Named moves (each a turn or a mirror), then the moves between two rows, first move first; the first pair answered:
dipo:
[  2 -36  -1  -4 -15 -23  -9  -6] -> [ -1 -35  -2  -5 -17 -21  -9  -4]
[ -3   8  12 -11  -6   1   3  -8] -> [ -3  10   8 -11  -7  -2   5  -9]
[  1  28  16  27   9 -31   5   6] -> [  0  28  15  32  10 -30   5   7]
[ 10   8   6 -21 -11  -5  -1  -2] -> [ 13   1  11 -17  -1  -4   8 -10]
neb:
[ 9  5  4 -1 -7 -9 -5  8] -> [ -6  -5  -2  -3 -12  -7   0  10]
[ -9  13 -12   7  -6  -4  -4   5] -> [-17  -1 -10   4  -1   2   8   1]
[ 15  11  11  17  12 -12  -5  -1] -> [ -2   4   1  26   1 -15  -7  15]
[  9 -29   7 -12  10  26   7 -16] -> [ 38  -5  13 -10   7  15 -16 -12]
bif:
[-19  -3   5 -20 -25 -27  27  10] -> [-32 -12   2 -10 -19 -15  31   9]
[ 38  -1   6 -19   1 -11   6  -6] -> [ 28  -5   8 -20  10  -9  20 -14]
[ -5  10 -16   4   2  14  -8  -4] -> [ -1  13 -13  -1  -1  10 -13  -4]
[-20   9 -19  20  -2  13 -10  10] -> [ -7  19 -16  12 -12  10 -18  15]
Pairs:
Between the rows of a pair lie 2 to 4 moves.
[  7  -1   1 -13 -34 -36  -9  25] -> [-25 -23 -15 -21 -34  -7  12  18] => neb neb bif dipo
[  7   0   9 -32 -10  -8  14 -15] -> [ 14  18  11 -17   3 -12  14 -18] => neb bif bif neb
[ 13 -27  10 -37  -6  12  13 -24] -> [-10  -4  -9 -14 -38 -24 -17  26] => neb bif neb neb
[ 18 -15   5 -39 -22 -11  -3 -14] -> [-26 -23 -20 -14 -28   9  -4   3] => bif bif bif dipo
[-14   4 -19  20   1  39 -22  14] -> [ -7  -6 -17  10 -17  21 -36  28] => dipo bif bif neb
[-17  -3 -13   7  -2  -2  -5  20] -> [ 10  -3  -8  -4  -6   5 -21  13] => neb bif bif bif
[ 20   3  16 -28  -6   1  12 -26] -> [ 11  31  15 -11  -3 -26   9 -14] => neb bif bif neb
[ 12 -20  12  -1  11  33  16 -18] -> [ 31   8   0   6  -9  24 -27   7] => bif neb dipo
[-17  -9   2   9  11  -9  16  -3] -> [-17  -6 -11  11  -8   5 -10  14] => bif bif neb dipo
[ -2 -12   0  -4 -30 -21 -22  23] -> [ -4 -43  14  11  14  -5   8  -6] => bif dipo bif bif
[ 31  -6   3  -4 -30 -22 -28  22] -> [ -4 -24   3  -3 -29 -39   2  24] => bif dipo neb neb
